Named moves (each a turn or a mirror), then the moves between two rows, first move first; the first pair answered
move Lubuz:
[  3 -15   8  26   9  24  11 -39  -6  -2  -6]  ->  [ 10 -23  19  27  11  22  -6 -32  -3 -10  -5]
[  0   2   6 -20  -7 -28 -50  54   5 -12  -9]  ->  [-25  49 -35 -22 -16 -16  25  16 -11  19 -20]
[  8 -11   6 -16 -13  18  -3 -27   2 -20  30]  ->  [  5  -6   2 -15 -13  20   9 -33  -4 -19  29]
[-12 -11 -10  28   4   5  14  14   3 -11 -19]  ->  [-11 -13  -6  27   6   3  11  16   0 -13 -17]
move Tev:
[-41  29  36 -67 -29 -12 -10  -9 -15  20 -17]  ->  [-44  29  38 -70 -28 -10 -10  -7 -16  21 -18]
[  0 -41   5   0  26  -2 -24  29   3  46   4]  ->  [-11  43 -17  15  -2   6  42  16   5  17  36]
[  5 -24  -9   8  15 -18 -18  16  11   5 -12]  ->  [ -2  21 -16  16  -1 -13  16  10  12 -13   9]
[ -2   8 -44  -2  23 -28   8  47 -13   4 -19]  ->  [ -5  14 -46  -1  22 -28  10  45 -15   7 -17]
move Supi:
[ -1 -26 -14  36 -14  18  20 -15 -11  13   5]  ->  [  1 -34 -25  41 -10  -2  -7  13  -4   4  -1]
[ -7  15  40 -28 -20  19  -1  -3 -12  -7  13]  ->  [ -7 -12  36 -29 -12   3 -33  15 -10   1  -5]
[ 12  19  14 -30 -37   6  -6 -15 -13 -15  14]  ->  [ 12 -13  17 -40 -23   5 -25 -14 -17   3  -4]
Pairs:
(2 to 3 moves a pair)
[  2 -31  33 -53  10 -12 -20   3 -27  40 -11]  ->  [ -4  57  -5 -29 -20 -34  17  28 -14 -11  25] -> Supi, Lubuz
[ -4  -7  47 -33   2   8   8 -13 -18  -1  27]  ->  [  0 -14  47 -31   1  -7 -20  13  -7 -14  28] -> Supi, Supi, Tev
[ 22 -45   3 -12  16  -5 -35  16 -22  34   5]  ->  [ 27 -42  10 -11  12  -7 -47  22 -15  20  12] -> Lubuz, Tev, Lubuz
[ -7  11  13 -22   3  31  36 -47   7  19   8]  ->  [ -3  52  -7  -3 -13  -2  21   3  27 -27  29] -> Supi, Supi
[  9 -17   7   5   4 -44 -29  46  28 -20   7]  ->  [ -7  -7  27  -7   3  23  54 -44   1  18  14] -> Tev, Supi
[ 17   7  21 -22 -16  39  26 -26 -18   3  35]  ->  [ 15  45 -14 -10 -28   5  25  11  -9 -17  36] -> Supi, Tev
[ -2 -19  10  -5   5  15 -14 -14 -11  13  19]  ->  [ -1   7  -6   8  -3  -5 -22  11   0 -12  34] -> Supi, Tev
[ 15 -37 -34  22  34 -15 -58  12  -7  22 -18]  ->  [  5 -27 -10  14  33  38  -2 -56 -26  43 -10] -> Supi, Supi
[-10 -11 -20  -7  10  -8  -1  -7 -19  35 -30]  ->  [ -5  27  -1   1  -6  11  33 -27 -17   7   5] -> Supi, Lubuz, Supi
[-18  -5  31 -25   6  10  -7  -6 -14   9 -13]  ->  [-17  -5  13 -21   5 -12 -26  18  -8   2 -20] -> Lubuz, Tev, Supi
[-11 -29  -4  -7  31 -13 -20   7  -8  12 -27]  ->  [-14  17 -26   9  16 -30  -5  27   2 -13 -11] -> Tev, Supi, Supi
[ -4   6  50 -17  -7  13 -30 -16   4 -23  26]  ->  [-18 -21   3 -27   7 -20 -53  11  -4  23 -21] -> Supi, Lubuz, Supi
[ -9  10 -43  -3 -13 -75 -38  54  17  11 -28]  ->  [ 16  12  80  -4 -21  22   5 -42  12 -33  50] -> Supi, Lubuz, Supi
[ 25  -1 -31  38   0 -11 -28  45   6 -22  -4]  ->  [ 19 -25 -44  28  13  -6 -19  31 -11  21 -32] -> Lubuz, Tev
[  4  11  -6 -15  16  22  46 -52   4 -11   6]  ->  [ 16  13 -23   2  11 -29 -13  21  28 -49   8] -> Tev, Supi, Tev
[ -8   9   4  -4  -2   2  28 -18  -6   3   4]  ->  [-14  10 -17  -3   1 -12  21  -5  -5  10  -9] -> Supi, Lubuz, Tev
[  8 -26  57 -36   6  11 -52  10   2 -14   5]  ->  [  0 -35  43 -43  11  15 -47  -1 -10  15 -18] -> Supi, Lubuz, Tev
[-10  39  35 -31  -9  39  37 -48 -14   5  18]  ->  [-17  87 -12 -17 -22  -5  34   0   0 -19  22] -> Supi, Tev
[-11  58 -43  -9 -26 -11  23  -2   4  -1   8]  ->  [-15  -6 -41 -28   1  -9  -6  -4  -8  48 -34] -> Tev, Lubuz
[-15 -31  31 -57 -23   1 -36  11  17  50 -35]  ->  [  0  10  51 -37 -45  -6 -42  36  40 -21  13] -> Tev, Lubuz
[ 14  29   4 -14  -9   6  59 -41 -36  57  -7]  ->  [ 21   6 -34 -12   1 -47  -3  23 -23  64 -41] -> Supi, Lubuz
[-10 -13  25 -18  15  42  49 -62 -21  20   9]  ->  [-20  53 -24   2 -10   8  70 -27 -13  -6  21] -> Lubuz, Supi, Lubuz
[ 11   2  -3 -15  -8 -19 -30  52   9 -21  25]  ->  [  2 -32 -15 -25   6 -13 -33  39  -4  21  -5] -> Tev, Lubuz, Tev
[  0 -22  36 -47 -26 -14 -25  35   9 -30  28]  ->  [-16 -52  13 -62 -10  -5  -7  12 -14  30 -18] -> Lubuz, Tev
[-23  -8   5  -3  16 -16 -10  -2  -3  26 -38]  ->  [-27  24 -10   1   4 -13  19  -7  -4  22 -28] -> Tev, Supi, Tev
